Each path below is one point turned by a fixed rotation once a step. After each direction that follows a path, write how fast that rotation turns it, in deg/step (0 if it stays still).
Each turn is a multiple of 5 degrees from 10 to 175, or 0.
Each row of a path follows its step; steps can be skipped.
path 1
step 1: -4,-11,10,-14,17,-6,-10,-20,4,-3,-16,-14,10,4,-7,1,5,9,-3,-6,10,-2,-10,-5,8,3,-2,-9,2,5,5,-15,22,-11,-13,-17,6,-7,9,-13,-6,-15,-3,-4,1,-21,-16,3,-16,5,3,3,-18,-6,13,11,10,-2,-15,-12,-3,12,0,-10,29,3,12
step 2: -8,4,-3,-8,22,0,19,-1,-16,4,23,-3,-2,-23,-9,7,3,23,3,12,13,-6,22,-10,1,-17,-16,7,-11,-3,12,-5,-13,7,-5,-4,-6,-11,-7,-1,6,-7,-14,12,11,-11,-5,10,-5,-2,11,-9,-6,0,20,7,-11,7,-15,1,13,11,-3,8,-3,0,-14
step 3: 21,2,20,4,-4,-1,3,4,-4,23,-6,3,-7,-4,-2,-3,-7,15,-11,-10,15,5,0,-18,7,5,-5,2,-7,-2,12,9,14,7,4,1,-29,11,9,-5,-7,18,14,13,4,-17,20,-4,2,1,24,-7,-3,16,7,-21,11,10,14,1,8,1,1,-1,-4,8,0
step 5: -18,-4,-20,4,17,-6,0,-13,-2,-9,-7,-3,-15,4,-3,-10,-3,-6,1,5,-16,-7,-1,-28,-9,0,3,3,-17,9,-17,-10,4,-6,7,-24,-10,4,2,-23,-22,0,6,-6,-7,4,-5,-3,4,-2,7,-11,-8,10,1,4,-11,-2,2,-7,7,-4,-12,14,6,-22,-24
step 6: 14,1,29,5,-15,1,9,-16,-8,-6,-6,15,-6,3,3,-7,-4,8,-13,-3,-20,-14,4,-13,-12,-16,3,7,-32,-1,0,7,-3,14,5,9,-8,-6,-13,-3,-5,-12,-21,-2,-6,12,-12,-8,0,3,-10,0,-8,-14,3,-3,9,25,1,6,4,3,1,0,-3,8,-14
step 8: 18,-15,-12,-19,1,7,11,5,-1,-4,6,-7,4,-15,16,-2,7,1,12,-8,-1,-4,25,-9,-2,11,-8,-10,13,-8,-6,-1,9,-16,-4,-14,0,-9,16,-5,-18,-3,-13,1,-9,-4,-12,9,13,-13,-16,-23,14,-3,5,10,16,6,-16,4,4,13,-19,-6,4,0,-4
step 12: 12,-2,-4,18,2,25,-6,-12,11,5,-10,3,15,-12,9,1,4,6,-6,-17,-1,-3,12,-14,-10,-5,-10,-11,1,14,-23,15,-2,-1,-4,1,-9,2,-7,-12,1,-5,11,6,4,-1,-9,-14,-2,6,24,-4,3,2,14,16,3,12,-3,2,21,-12,9,-18,5,-5,-25
step 15: 13,-3,2,1,-1,3,1,8,10,-11,12,-1,-6,4,-1,-4,6,-6,2,-11,-10,13,17,-27,-1,-29,-10,-13,5,2,11,4,4,9,8,4,15,-5,-16,-10,-18,10,-13,8,5,-20,1,0,2,-8,-18,1,-1,5,14,-21,-8,8,-6,-4,-2,-25,-21,-2,-3,2,-11
step 17: -10,-2,-7,-27,-4,-6,9,-9,-10,5,-8,5,17,13,-1,10,-17,-7,-14,-6,1,7,15,-1,-1,16,7,1,-12,-5,12,-4,4,9,-16,-11,9,11,-6,-20,-24,-22,4,-2,2,15,-7,13,11,-7,-6,7,20,-6,-3,-8,5,-1,-2,-21,-5,8,2,-13,18,3,2
Directions:
0,-1,7,2,-2,7,-2,2,-1,-4,-1,0,5,0,3,0,1,-2,-2,5,5,-1,0,-5,-1,4,4,0,3,4,-3,-4,4,-4,-1,-3,-5,1,0,0,5,1,-3,-3,0,1,-1,-2,4,2,2,0,-2,-2,2,-2,2,-2,-3,1,2,1,-1,2,-2,0,-1
170
0,-5,4,-1,-1,1,-1,-6,-4,-3,0,-2,-2,0,-3,1,-3,-5,3,-2,-2,2,1,1,0,-1,2,-1,-1,-3,-5,1,-2,0,6,1,-1,2,1,0,2,-2,2,-3,0,-1,0,-2,2,3,-3,8,-1,4,1,9,2,2,-1,0,-1,2,2,0,-2,-2,-4
55
-3,-1,-1,2,-2,-2,1,-1,-1,1,4,-2,-1,0,-2,-1,-1,1,6,6,3,-4,-1,-1,6,0,-5,0,4,2,-5,-1,1,-3,3,1,0,5,0,0,-5,1,-4,1,0,-1,-1,3,2,2,2,0,4,-2,-2,-1,-8,3,-1,1,0,-1,-1,-2,-3,-1,-2
135
7,-1,7,2,2,-1,2,-1,1,-3,-1,-1,-2,1,1,2,-2,6,2,0,-4,1,3,3,0,2,-3,1,8,-1,1,4,-4,2,2,0,-4,0,2,4,2,0,-1,-1,5,1,2,-2,1,-1,-1,1,0,2,0,-6,-3,-3,1,-2,1,-3,-3,2,3,1,-2
90
-9,-1,1,-4,0,1,2,2,2,-1,-7,-3,-2,1,2,1,1,1,-3,2,-5,-1,-4,-2,-2,1,-6,3,2,1,0,-1,-1,-1,-1,-2,-1,2,4,1,-3,0,2,-5,-3,0,-2,1,0,-3,-1,3,2,0,1,1,0,-2,-3,5,-2,-1,3,1,4,3,-2
85
-2,3,2,0,4,4,-2,-2,1,7,-3,2,-4,0,0,1,-3,4,-2,3,0,0,0,-2,4,1,0,-2,-1,-1,-1,2,-1,0,1,5,-2,3,-4,-1,2,1,4,0,0,-2,1,-1,-3,2,5,-5,-2,4,3,7,-3,-6,-1,3,1,-2,-4,-1,0,2,1
40
1,0,-4,2,-1,1,-2,4,-4,2,1,-2,-2,0,-4,3,1,5,4,3,1,0,-2,-4,-6,2,-3,0,0,-2,-2,3,-7,-3,-2,-3,4,4,-2,-2,3,-2,4,-2,1,1,3,-1,-1,4,0,-1,1,-3,1,-2,4,-2,2,-2,0,-1,5,3,0,-4,-1
155
3,2,0,-2,0,-1,3,0,-6,-3,-4,2,-3,1,-4,1,-1,-2,-5,4,4,2,2,2,0,2,2,3,-3,-2,7,1,-3,0,0,3,-4,5,1,3,-6,0,-1,0,3,2,0,1,2,3,3,1,-1,-3,-3,0,1,1,-1,2,2,-4,3,0,-4,1,3
100
path 2
step 0: 7,8,37,-2,-6,8,12,-3,-3,-9,-12,23,1,9,6,1,6,-11,5,10,-9,-14,2,-3,-10,12,-3,6,-6,-1,9,-1,16,-10,-10,13,-10,-11,13,-10,7,16,4,21,10,13,-4,2,7,5,-7,-16,1,0,-3,-13,10,17,10,-6,-12,-2,4,-19,0,6,-11
step 3: -4,-14,7,-2,18,5,-10,-13,-10,14,-22,2,2,0,7,9,5,8,7,-21,-14,6,1,4,-11,8,-2,-15,4,4,5,0,-3,-13,19,10,-15,4,-21,-8,14,-4,-21,0,-3,22,13,-8,-18,9,-3,10,-13,2,1,-13,7,10,-13,1,0,-9,-7,-9,8,6,-8
step 4: -6,-6,-11,-14,6,-13,-4,-7,-22,4,-9,1,-21,9,11,-7,14,-9,-1,-2,-28,-7,-1,16,-10,-6,9,17,9,-7,-11,-6,12,-22,-12,8,-12,3,2,7,11,11,-6,-10,12,5,7,-11,-24,-5,2,-14,-3,6,9,4,-4,-9,13,-6,-3,13,5,-12,6,2,-6
step 6: -1,1,5,4,-5,-4,0,-14,-13,-14,7,-10,18,8,15,-5,-2,1,-9,-1,-2,-8,0,-15,0,-2,-2,12,0,20,11,-8,6,4,3,29,-10,-10,10,8,6,31,-13,-6,16,-4,8,-2,-4,19,-13,10,-10,-8,-20,9,-3,-7,1,-16,-1,2,0,-20,3,12,8
step 10: -6,-11,13,-15,0,-2,3,11,-8,-2,-13,6,9,19,11,-9,22,3,-6,5,-6,11,4,17,-12,9,-8,14,-2,8,-14,3,-5,0,-8,6,0,-11,10,-4,-8,-1,-8,2,12,-4,12,-1,9,7,-10,-19,-6,29,-14,14,1,20,0,10,13,3,6,-12,15,15,-11
step 14: -4,-13,13,-7,-4,-34,-18,14,0,1,-20,-1,-3,3,9,-4,9,1,2,-9,3,-2,2,12,-3,11,-3,-3,-13,5,4,-6,-7,-10,3,9,-18,-9,-13,5,11,12,-3,-11,-10,17,21,7,-8,-3,6,1,2,-7,-13,-8,-1,-6,20,-3,-25,11,-1,6,15,14,-5
step 17: 11,-1,11,12,6,5,13,-24,-11,4,2,-8,-10,31,23,-5,5,1,-1,12,-13,8,3,0,7,-9,17,8,0,-2,20,-2,-9,-4,3,1,-6,2,-8,5,-7,10,-10,-11,12,12,7,-17,21,14,8,4,7,-7,-11,-8,-13,-20,1,-2,8,5,-1,-4,14,9,-10
step 19: 11,0,8,0,15,8,-1,-23,-7,4,-14,-8,8,-3,-1,-1,12,-16,-8,-7,4,2,-10,14,-5,8,3,-3,-16,-14,7,-8,5,6,0,3,6,-15,-1,-20,5,19,-25,5,2,17,2,10,-3,3,-19,-17,-1,2,-11,-4,-19,13,-1,5,-14,-20,5,-13,7,14,-9
step 21: 18,-11,23,-21,-1,15,-2,-13,-6,-9,-10,10,8,9,13,0,-10,-1,17,6,-7,11,4,16,-3,8,-2,-9,11,-3,-6,10,10,-6,-5,7,14,-13,4,-14,-3,9,-14,4,-6,7,12,-17,5,3,-12,1,-2,16,-6,0,18,0,5,-2,-4,24,-17,2,17,-2,12
Directions:
-3,4,-2,1,3,-2,-1,-1,-3,1,1,0,2,-2,1,2,-3,4,-4,-1,3,2,-1,-2,2,-5,2,-7,-1,-3,4,-1,0,4,3,0,-3,0,-2,1,1,-2,-3,-2,1,6,0,-3,4,7,4,-1,1,3,6,1,-1,0,4,-1,2,-2,1,0,2,-5,1
70
0,3,-1,-2,1,-5,3,1,-3,4,2,4,4,3,-2,-5,1,1,5,1,3,-1,-6,-1,5,1,1,4,2,3,-2,2,-2,-4,1,2,-3,0,2,2,2,5,-5,1,-3,-4,2,2,2,0,-1,-2,0,3,5,0,2,0,2,0,-3,0,6,0,-4,0,0
175
3,2,4,3,2,-2,-2,-2,0,-3,1,-3,-2,-2,5,6,-2,-2,-2,-2,-1,0,2,4,5,-2,0,-2,0,7,-4,3,1,0,-3,6,-3,0,-5,3,4,1,5,-3,-4,-5,-3,3,1,0,2,-1,0,0,-1,2,-1,-3,2,-1,1,0,2,-1,-2,-1,0
40
3,-1,-3,-4,-2,3,0,-3,-2,0,0,-1,0,-3,-1,2,-1,-2,2,-1,-1,-1,-1,-1,-3,1,-5,5,0,4,0,-5,1,3,-2,0,-5,4,-4,-4,-1,3,0,4,2,1,-1,5,-1,8,3,-2,2,3,3,1,0,4,-2,-2,3,-2,2,1,1,1,-3
115
-4,2,0,-2,-3,0,2,-2,3,7,2,-6,4,1,-4,2,0,-1,-3,-1,-2,-2,-1,3,-3,0,3,-1,-3,-2,-3,-1,1,-1,0,6,4,-1,3,2,2,2,-3,2,-3,0,-3,6,1,3,-1,2,0,0,-2,-3,7,-3,1,2,5,0,-4,2,0,-2,-2
110
4,7,-3,-2,2,0,0,2,-1,2,-1,0,-3,0,-2,3,-1,1,0,-4,-3,1,3,2,0,1,-6,4,-1,-4,0,-5,-4,-3,-2,0,-1,-7,-2,3,-1,1,3,-5,1,1,0,0,1,-1,-7,-1,-4,2,0,-4,1,2,1,0,-1,-4,1,3,1,-3,2
70
-2,2,3,3,-1,-2,-1,1,1,0,-3,0,0,2,2,0,-1,-6,4,2,3,4,0,-1,0,-1,-4,-4,3,-3,1,0,1,1,5,3,0,-7,-3,-3,-3,0,0,0,-1,2,-2,2,-5,1,-1,-2,4,4,-1,-1,4,-1,-6,-6,0,-3,-2,-2,-4,3,-1
135
